Each row is where one point has got to under a steady rotation. How many ticks took it there?
The counts run from 0 to 161.
2.2; -13.1; -5.9; -29.5; -20.0; -39.5; -6.7; 3.5; 30.5; 11.7; 4.0; -24.3; 0.4; -12.2; -3.5; 10.9; 12.1; 4.7; 12.9; 29.2; 2.8; -31.5; 4.0; 3.2; -0.5; 4.0; 19.9; 25.1; 4.9; -31.9; 1.8; -10.5; -6.5; 11.1; -5.4; -35.2; -11.2; 28.1; 12.2; -0.2; 18.2; -9.8; -20.8; -27.9; -15.7; -2.3; 1.1; 24.6; 25.3; 45.0; 12.3; 5.4  53
9.0; -48.4; 12.4; 16.9; -20.1; -5.4; -13.8; 8.9; -19.5; -10.1; 4.8; 27.6; 10.4; 4.2; 7.0; -1.1; 33.7; -6.0; 20.0; -5.6; 4.5; -12.8; 37.6; 19.7; -17.8; 11.8; 43.3; 9.3; 22.6; -36.1; 2.7; -20.6; -20.1; 4.3; 10.9; 6.4; 3.8; 13.6; -31.9; 41.2; 7.5; -4.7; 13.8; -35.6; -0.3; 4.3; -4.8; 29.2; -1.1; 15.3; 13.6; -15.6  64
4.7; -30.7; 17.9; -10.1; -39.9; 3.2; -26.8; -27.7; -10.6; -9.7; 15.1; 34.2; 18.7; 6.7; 11.4; 27.8; 45.8; 15.9; 31.1; -4.7; 5.9; -24.1; 10.5; 17.9; -17.4; -24.3; 13.4; 14.2; 24.9; -16.2; -5.3; -13.1; -33.5; -8.7; 13.8; -3.1; 3.7; 20.2; -17.3; 10.4; 19.7; -11.2; 0.4; -12.3; -25.1; -11.8; -8.0; 10.5; -8.4; 5.3; 16.9; -24.5  67
-5.5; -29.0; 8.2; 0.4; -12.4; -33.4; -25.7; -33.0; -32.7; -6.7; -1.1; 19.9; 1.2; 11.2; 7.3; -6.4; 27.3; 17.3; -12.1; 9.2; 6.9; -20.7; -8.7; 17.1; -12.5; 16.9; 18.4; 1.9; -0.6; -18.0; -10.7; -25.5; -34.2; 1.5; 28.2; 32.7; 1.8; 15.3; 6.1; 14.2; 21.2; -7.9; 20.4; 11.4; -7.7; -15.4; -6.0; 23.2; -1.9; 34.6; 23.4; -6.7  110
18.3; -11.4; 11.5; 0.7; -55.5; -28.8; 5.8; -10.6; -2.1; 0.9; -20.7; 10.2; -18.0; 22.6; 8.2; 12.7; 40.4; -4.5; -8.1; 8.7; 7.8; 4.9; 17.4; 6.9; -8.3; 0.8; 4.6; 11.1; 2.9; -2.6; 13.9; 11.4; -41.9; 11.8; -7.4; -11.9; -1.1; 20.2; 3.7; -3.0; 37.1; -20.8; 7.4; 0.7; -43.2; -17.5; -6.9; 35.7; 10.6; 35.9; 12.5; 9.1  97
-5.5; -17.5; 40.5; -40.7; -20.5; -5.4; -4.5; 15.4; 17.3; -0.4; 20.4; -25.8; -26.7; 0.6; -27.8; 9.4; 28.3; -16.9; 12.7; 16.6; 4.1; 17.1; 22.9; -11.6; -6.2; -11.5; 18.2; 16.4; 18.7; 3.5; 4.4; -5.5; -33.4; -11.9; 2.3; 6.2; -8.1; -2.0; -13.3; 17.2; 10.1; 6.8; -13.4; -12.2; -9.4; 16.7; -1.0; 29.4; 32.2; 43.7; -1.1; -13.9  91
13.3; -6.5; 25.0; 12.7; -16.1; -50.8; -10.5; 24.6; 16.3; 1.8; 14.7; -11.1; 4.0; -7.1; 7.5; 14.7; -3.8; -14.6; 19.6; 9.3; 13.9; -30.0; 23.4; -6.4; 14.2; -3.0; 9.7; 26.2; -9.2; -39.6; -6.4; -12.6; -13.7; -18.9; 20.4; -27.1; -8.9; 7.8; -0.2; 14.6; 14.4; 2.3; 10.1; -20.6; 3.9; -23.7; -3.8; 30.3; 22.0; 30.4; 25.4; -1.0  57
1.0; -22.7; -18.4; -28.6; -30.7; -44.9; 0.2; 7.9; 16.2; 15.7; 0.3; -13.0; 3.6; -4.7; -5.7; 3.4; 6.9; 7.5; 2.1; 25.0; -0.9; -33.8; 23.5; 17.5; 6.6; 11.0; 19.4; 25.9; 5.9; -21.9; -8.9; -6.9; 4.2; 16.5; 5.4; -18.4; 2.8; 19.9; 2.6; 28.7; 10.8; -16.9; -24.3; -45.4; -11.1; 6.4; 0.0; 21.9; 10.8; 49.3; 2.8; 8.5  52
13.2; -10.2; -8.2; -3.7; -29.6; -16.6; -19.8; -15.9; 7.9; 9.6; 29.1; 22.2; -19.7; 12.1; -34.0; -1.2; 33.2; 10.3; -10.8; 5.1; 0.0; -6.5; -31.4; 13.2; 5.2; -8.1; -6.2; 15.4; 12.0; 11.8; 8.6; 21.7; -20.6; -1.8; 18.3; 8.6; 5.7; 19.4; 5.8; -13.2; 6.0; 21.1; 5.4; 7.5; -39.5; -36.6; -26.1; 27.9; 14.1; 29.3; 36.3; 9.3  126
3.0; -28.9; -3.1; 8.3; 10.4; -43.1; -28.2; 22.4; 18.5; -12.7; 24.2; 11.1; -10.1; 4.0; -15.6; 27.6; 43.9; -4.1; 8.2; 1.7; -2.8; -3.5; -17.8; 12.9; -3.1; 13.7; 20.9; -0.8; 16.6; -7.5; 1.1; -19.0; 0.7; 21.9; 27.8; 22.7; 14.6; 1.2; 0.9; 36.8; -19.6; -4.3; -15.8; -49.9; -7.3; 16.7; 7.9; 32.2; 19.4; 15.6; 0.4; -12.1  35
14.9; -15.2; 14.9; 13.3; -48.5; -48.3; 16.2; 11.9; -4.5; 4.9; -12.4; 2.2; -10.0; 15.8; 6.1; 22.7; 5.2; -5.2; -20.0; 28.2; 6.8; -2.2; 27.4; 4.6; -1.8; 2.6; 11.1; 18.7; 4.8; 7.0; -3.4; 6.4; -35.1; 6.4; -7.1; 0.3; 9.0; 23.5; -7.2; 4.6; 27.4; -18.6; -9.4; -10.4; -28.4; -7.1; -28.3; 39.4; 2.6; 36.9; 10.0; 11.1  98
28.1; -6.1; 13.2; 15.1; -24.4; -9.4; -28.6; 1.8; 42.7; -7.5; 38.9; -5.3; -8.4; 8.5; -12.0; 13.7; 31.9; 2.5; 9.5; 9.3; 4.0; -11.8; -16.2; 0.3; 12.9; -31.0; -1.0; 22.8; 24.7; -5.4; 6.9; -1.9; -11.1; -11.7; 17.6; -6.1; -16.7; 14.0; -5.7; -9.0; -7.1; 10.1; 15.0; -31.6; -58.0; -18.8; -7.8; 24.8; 2.8; 10.7; 29.8; -19.5  41
16.9; -15.7; 2.0; -3.2; 10.9; -19.2; -54.8; 7.5; 2.6; -27.8; 18.1; 7.6; -12.3; -3.6; -8.6; 2.9; 38.2; -18.0; 15.2; -14.0; 21.4; -8.3; -43.3; -3.4; -2.3; -7.9; -4.2; -9.1; 6.8; -18.5; 24.4; -32.7; -9.6; 5.9; 29.5; 2.8; -5.0; -6.8; -4.1; 30.8; -12.2; 15.6; 4.9; -22.4; 1.2; -19.8; 2.0; 25.4; 35.6; 14.2; 13.8; -26.6  33
18.7; -4.1; 0.0; -28.6; -34.8; -30.9; -22.0; -10.8; 25.2; 6.4; -10.8; -9.2; -6.6; -7.7; 14.3; 0.3; 19.9; 3.1; 14.8; 14.6; 10.2; -42.7; 2.5; 8.1; 1.0; 2.3; 16.7; 4.6; 2.1; -35.8; 9.7; -22.2; -3.0; 1.6; 1.8; -40.7; -17.6; 18.9; 15.3; -1.1; 33.0; -3.6; 2.7; -15.9; -24.7; -30.7; -2.9; 28.6; 32.0; 40.1; 14.5; -1.7  54
14.0; -17.7; 27.6; -5.5; -7.2; 3.2; -29.4; 14.2; 8.8; -17.9; 10.6; -4.3; 17.2; -20.2; 6.3; 25.1; 27.7; -8.1; 29.3; 2.0; 25.3; -16.7; 10.3; -1.4; -22.3; 17.1; 35.7; 13.4; 6.8; -39.9; 10.0; -25.4; -32.0; -19.0; -5.8; -18.5; -13.5; 5.8; -22.4; 11.4; 9.1; 8.2; -2.9; -14.8; 3.7; -3.5; 1.5; 16.1; 29.6; 18.9; 20.1; -35.5  62
29.6; -12.2; 44.9; -17.4; -5.9; 7.3; -31.2; 22.3; 11.2; -1.5; 1.8; -6.7; -26.1; 40.1; -12.7; -4.3; 39.4; -6.1; -7.7; -19.3; 11.9; -2.3; 9.1; -15.3; -19.2; -8.9; 20.5; -3.4; 5.2; 5.8; 15.0; 4.4; -32.4; -13.1; 1.3; -1.4; -16.9; -15.6; -6.1; 4.1; 9.0; 10.6; 17.1; -4.7; -15.7; -5.6; -2.4; 36.2; 32.1; 33.8; 15.9; -12.4  88
-3.9; -14.3; 1.5; -34.3; -1.2; -35.7; -23.0; -21.4; 22.6; -2.0; 17.2; -38.5; -21.0; -18.8; -15.4; -6.7; 39.0; -0.8; -8.6; 22.9; 11.3; -6.6; -1.9; 13.2; -4.3; 19.2; 6.8; 18.8; 6.0; -12.8; 7.8; -28.3; -24.7; -17.6; 4.8; 6.5; -10.7; -2.7; -7.1; 29.6; 12.3; 7.0; -2.9; -3.0; -13.7; -1.4; 13.0; -2.7; 32.4; 44.3; 9.4; -16.3  7
6.4; -18.7; -12.2; -14.9; -13.2; -40.6; -30.7; -10.5; 10.4; 7.8; 5.4; 5.7; -39.8; 5.1; -9.0; -1.2; 39.9; -22.8; -11.7; -1.0; 12.8; -10.0; -12.1; 5.6; -15.9; 20.8; -8.8; -8.5; -4.9; 7.2; 26.6; -17.8; -14.3; 20.6; 15.5; 6.2; 7.4; -5.8; -8.6; 44.9; -0.7; -0.8; -5.1; -3.0; -8.0; -19.1; 16.9; 29.6; 25.3; 51.7; 10.7; 6.4  135
5.2; -12.7; -16.9; 23.0; 8.5; -48.1; -18.1; 3.0; -4.0; 3.6; 29.1; 9.5; 10.9; 17.5; -4.7; 23.5; 5.4; 19.8; -2.7; 7.6; 6.5; -22.4; -26.4; 17.1; 4.7; 0.8; 1.2; 16.3; -12.5; -38.2; -14.7; 8.3; -5.0; 0.0; 35.0; 2.2; 5.3; 24.7; 10.6; 16.9; 0.7; -0.9; -35.5; -15.1; 20.2; -11.9; -23.2; 29.5; 16.4; 33.9; 33.0; -13.1  27
9.3; -28.4; 9.1; -0.3; -40.0; -13.5; -13.8; -19.8; -19.0; -7.5; 3.3; 29.2; 10.4; 18.6; 10.7; 20.6; 30.0; 22.0; 10.0; -0.4; 6.7; -21.5; 19.2; 24.8; -8.6; -13.0; 24.4; 6.6; 19.7; -24.5; -16.5; -10.1; -28.0; -0.6; 15.4; 3.4; 10.1; 27.8; -11.9; 15.4; 8.9; -24.7; -16.9; -24.2; -27.3; -1.1; -32.3; 26.3; -17.0; 14.7; 5.3; -15.4  68
-7.7; -10.9; 19.6; -9.9; -12.3; -14.6; -20.1; -7.0; 14.1; -26.9; 19.3; 3.0; -0.5; -15.8; -41.3; 33.2; 43.8; 12.1; 1.8; 5.0; 10.2; 25.8; -42.9; 14.7; -3.9; 9.9; 16.2; 18.2; 19.4; 15.2; 16.2; 17.0; -33.0; 3.4; 0.9; 13.7; 19.7; 11.8; -4.0; 2.7; -1.0; 16.4; 1.0; -8.1; -26.5; 16.9; -6.0; 13.8; 40.1; 15.7; 14.9; -18.4  121
5.7; 0.6; -2.8; 7.2; 22.7; -42.5; -14.4; 36.2; 4.3; -14.5; 14.0; -37.7; -13.5; 18.2; -26.3; -12.2; -0.5; -6.9; -26.9; 18.8; 9.5; 1.6; -9.0; -4.5; -11.1; 13.2; 14.0; 25.5; -6.8; -7.8; -0.9; -9.3; -18.1; 3.0; 6.4; 10.9; -7.9; 7.1; 5.0; 12.3; -3.9; 20.4; -6.9; -7.7; -4.5; -6.4; -17.2; 26.1; 36.2; 55.8; 37.7; -9.0  2
13.8; -17.4; -10.9; -6.4; 0.1; -36.9; -34.6; 9.4; 4.7; 2.8; -2.6; -15.9; -26.2; 24.0; -13.5; -19.6; 30.5; -12.0; -24.6; -16.6; 14.7; 0.3; -3.3; -1.5; -23.2; 12.3; 14.6; 15.2; -4.6; 12.3; 28.5; -7.4; -25.2; 3.0; 1.1; 4.4; 1.9; -10.3; -6.5; 40.4; 12.0; 18.2; 16.7; 6.6; -22.5; -21.7; 2.1; 10.8; 28.5; 49.5; 31.4; -16.9  4
8.0; -2.7; -19.9; -4.2; -14.8; -39.0; -31.5; -26.4; 2.9; -9.7; 6.9; 0.4; 16.5; -8.7; 9.0; 1.8; 12.8; 25.1; 1.4; 18.3; 18.7; -30.1; -43.8; 18.6; 6.5; -8.4; 5.2; 19.0; -1.0; -32.8; 1.9; -5.9; -15.6; -4.2; 17.2; -34.3; -10.5; 40.3; 9.4; 4.1; 13.2; 8.5; -7.4; -11.2; -21.1; -18.1; -18.0; 14.3; 23.4; 12.2; 23.5; -17.8  155
20.1; -15.0; 39.8; -1.8; 12.2; -23.8; -17.6; 32.3; 8.5; 0.6; 12.4; -14.8; -9.5; 32.2; -19.5; -2.7; 2.0; 4.5; -10.4; 10.4; 0.1; -15.2; 16.4; -9.9; 0.1; -0.1; 34.4; -2.5; 3.4; -3.2; -26.2; -12.0; -14.8; -14.9; 17.0; 21.1; -6.9; 4.2; 4.8; -14.8; -9.2; 6.4; -9.2; -18.6; -11.3; 3.0; -26.4; 50.0; 20.0; 41.9; 25.2; 3.2  86
15.5; -28.9; -29.6; 26.6; -18.2; -11.1; -11.4; 3.0; -11.4; -25.9; 1.5; 6.8; 4.6; 8.0; 12.0; -18.8; 31.4; -12.7; -11.0; 5.3; 27.4; 6.0; 1.7; 25.7; -19.5; 17.5; 24.1; 21.5; 20.1; -8.4; 23.7; -11.6; -32.2; 7.4; 2.8; 1.6; -3.7; 22.7; -35.5; 55.1; -14.8; 7.7; 2.5; -9.1; -20.1; -7.4; -5.1; 19.7; 11.0; 18.6; 14.7; -22.2  148
9.5; -14.1; -8.1; 33.6; -15.1; -34.3; -6.0; 18.5; -14.5; -30.9; 11.5; 6.6; 4.9; -12.2; -15.0; 10.5; 8.6; -13.2; -10.9; -0.2; 32.9; 8.5; 6.7; 19.7; -6.4; 34.0; 16.6; 28.1; 2.5; -8.2; 8.4; 14.6; -24.6; 6.3; 11.6; -8.1; -2.4; 28.7; -32.1; 43.4; -22.9; -8.7; -15.6; -13.1; -4.0; -4.4; -9.6; 31.0; 30.6; 26.0; 12.8; -9.5  18
-2.7; -32.7; 28.5; -11.6; -26.2; -8.7; -21.9; -16.4; -4.7; -9.3; 32.2; 14.8; 15.9; -12.2; -1.6; 33.9; 41.1; -1.5; 32.1; 4.4; -0.4; -8.7; 9.3; 13.8; -6.1; -20.6; 19.5; 39.7; 21.6; -37.1; -6.3; -1.7; -30.1; -17.6; 22.9; 0.7; 5.2; 9.8; -10.5; 14.3; 30.5; -1.7; 4.5; -21.0; -14.9; 0.5; 6.3; 7.5; 2.7; 10.7; 16.6; -26.5  66
1.7; -26.1; -26.6; 5.1; -39.1; -22.3; -14.6; -14.5; -13.5; -4.2; 1.9; 24.1; 3.5; -26.5; 0.3; 18.6; 38.8; 7.4; 0.3; -5.8; 20.6; -4.5; -10.8; 30.8; -15.9; 16.8; 9.9; 20.2; 1.8; -14.9; 31.8; 6.3; -21.5; 10.3; -6.4; -6.4; 13.6; 26.7; -31.5; 41.4; 1.7; 9.1; -6.7; 4.9; -16.4; -11.2; -8.5; 6.7; 23.7; 24.0; 18.9; -20.1  21
9.8; -30.4; 6.0; -14.6; -16.2; -14.4; -27.8; 0.5; -2.5; 5.5; -10.7; 35.9; -5.4; 8.0; -10.0; 1.8; 37.1; 9.4; 4.4; -5.2; -7.1; -21.1; -21.2; -0.8; -11.0; -16.4; 30.2; -11.1; 9.0; -2.3; 18.7; -7.8; -0.5; 26.1; 6.8; 17.1; 26.7; 5.5; 20.9; -2.1; 24.5; 14.3; 26.8; -38.2; -23.6; -13.3; 0.9; 38.6; 25.1; 36.9; 25.8; -0.8  80
11.9; -34.5; 8.5; -11.2; -23.6; -37.3; -8.1; 18.7; -0.7; 16.4; 3.3; 22.8; -6.2; 14.7; -18.3; 5.8; 26.8; 11.3; 0.7; 4.9; -21.0; -12.6; -3.6; -0.1; 1.8; -1.1; 39.8; 0.0; 6.0; -1.8; 1.8; -6.0; 6.0; 19.5; 7.0; 26.0; 32.9; 9.1; 17.7; -3.2; 25.1; 9.9; 15.0; -40.2; -9.4; -3.7; -20.8; 38.4; 4.3; 35.2; 26.9; 8.9  81
13.5; -27.1; -29.5; 29.5; -9.9; -40.5; -18.1; -14.7; -12.3; 3.0; 23.8; 34.5; 5.3; 16.5; -3.6; 9.7; 16.9; 5.7; -12.2; 4.5; 13.5; -27.0; -21.3; 25.1; -1.3; 6.0; 2.6; 11.3; -4.2; -23.9; -2.4; -2.6; -3.3; 11.9; 36.4; 1.0; 6.8; 21.8; 0.7; 23.8; -2.6; -6.9; -21.2; -11.1; 4.3; -27.9; -26.5; 29.5; 0.0; 31.3; 33.6; -2.8  26
18.9; -15.2; 10.2; 16.0; -20.1; -64.9; -2.5; 24.2; 7.9; 9.5; -7.8; -6.1; 0.4; 5.4; 16.9; 4.3; -4.2; -5.2; 2.5; 11.6; 0.6; -33.1; 27.5; -7.2; 5.3; 18.9; 13.6; 11.9; -11.0; -34.1; -7.1; -23.6; -8.8; 13.0; 11.7; -20.1; -12.5; 14.6; -7.0; 20.3; 16.9; -2.8; 2.1; -30.0; -4.1; -19.6; -16.2; 43.6; 8.4; 27.8; 14.6; 11.4  56
9.5; -15.4; 8.9; 11.7; -10.1; -57.5; -3.5; -18.5; 19.2; 6.5; 25.5; -30.7; -5.2; 7.0; -0.2; -8.9; 25.8; 8.5; -12.4; 30.6; 6.4; -0.6; -3.2; 28.4; 0.2; 40.3; 13.1; 16.4; 5.4; -17.0; -9.7; -6.4; -33.4; 10.1; 24.4; 3.8; -24.7; 22.5; -9.7; 17.9; 12.7; -15.2; -3.3; -20.2; -18.4; 0.6; 13.9; 22.3; 10.2; 33.0; 5.8; 10.9  10
-5.4; -22.5; 19.6; 13.0; 3.9; -50.6; -19.6; -18.0; -21.8; -10.4; 18.7; 10.0; 9.3; 20.5; 0.3; 4.9; 16.4; 18.0; -11.2; 16.3; -7.4; -12.3; -4.9; 14.2; -5.4; 23.0; 23.9; 8.4; -5.5; -24.5; -17.1; -14.5; -35.5; 4.0; 35.7; 27.8; 9.7; 14.2; 12.0; 17.1; 29.1; -11.3; 5.2; 0.3; 10.7; 3.2; -9.5; 27.5; -0.4; 26.4; 19.7; -3.4  111
31.5; -10.2; -11.8; 3.1; -18.6; -34.9; -14.9; -21.2; 21.0; -4.0; 3.0; -14.2; -24.9; 1.5; 16.7; 1.5; 50.5; -8.1; -7.0; 15.8; 6.9; -8.8; -10.4; 27.0; -15.0; 24.4; 6.0; -15.3; 10.2; -7.5; 17.7; -34.9; -14.7; 1.7; -8.5; 0.1; -15.8; 9.4; -1.7; 2.2; 14.6; -7.5; 4.7; -8.7; -37.4; -26.2; 6.4; 27.9; 4.2; 33.8; 15.2; -4.4  139
12.9; -0.7; 0.0; -11.6; -4.4; -31.5; -16.2; -21.8; 32.0; -2.1; 27.0; -30.9; -24.8; -12.5; 1.3; 25.6; 47.9; -9.1; -5.8; 25.1; 8.4; -10.2; -13.1; 17.2; 0.9; 19.9; -3.3; 0.4; 12.8; -15.3; 19.6; -27.8; -22.5; -0.3; -3.5; -1.7; -13.3; 3.8; 10.0; 2.6; 17.7; -8.6; -17.9; -3.1; -21.4; -16.1; 17.5; 12.9; 25.9; 39.1; 10.8; -7.7  138
18.1; -13.2; -7.4; 22.4; -29.2; -19.3; -23.2; 8.4; -9.1; -36.5; 6.6; 13.1; -2.0; -14.0; 0.2; 4.2; 17.7; -0.2; -17.5; -14.4; 51.5; -6.5; 3.5; 17.3; 1.7; 25.3; -0.7; 12.6; 6.2; -2.5; 18.9; -1.5; -39.2; 8.0; 3.3; -11.7; -11.4; 25.8; -39.8; 35.2; -13.6; -2.3; 5.1; 7.9; -21.1; -17.7; -15.8; 28.5; 28.8; 11.9; 15.4; -10.0  17
23.3; -21.7; 24.4; 5.5; -25.6; -29.5; -35.9; 18.1; 4.5; -9.7; -11.9; 8.3; 4.2; -1.2; 17.2; 17.4; 15.7; -12.4; 8.0; -28.4; 32.5; -39.9; 29.3; -8.1; -7.0; 9.1; 16.5; 6.8; -12.9; -9.3; 4.9; -22.4; -15.7; -6.4; -2.5; -18.8; 0.0; -5.3; -7.3; 28.1; -4.4; -12.1; 13.3; -6.6; -9.3; -23.5; -6.5; 28.8; 8.3; 23.0; 20.8; -16.1  59
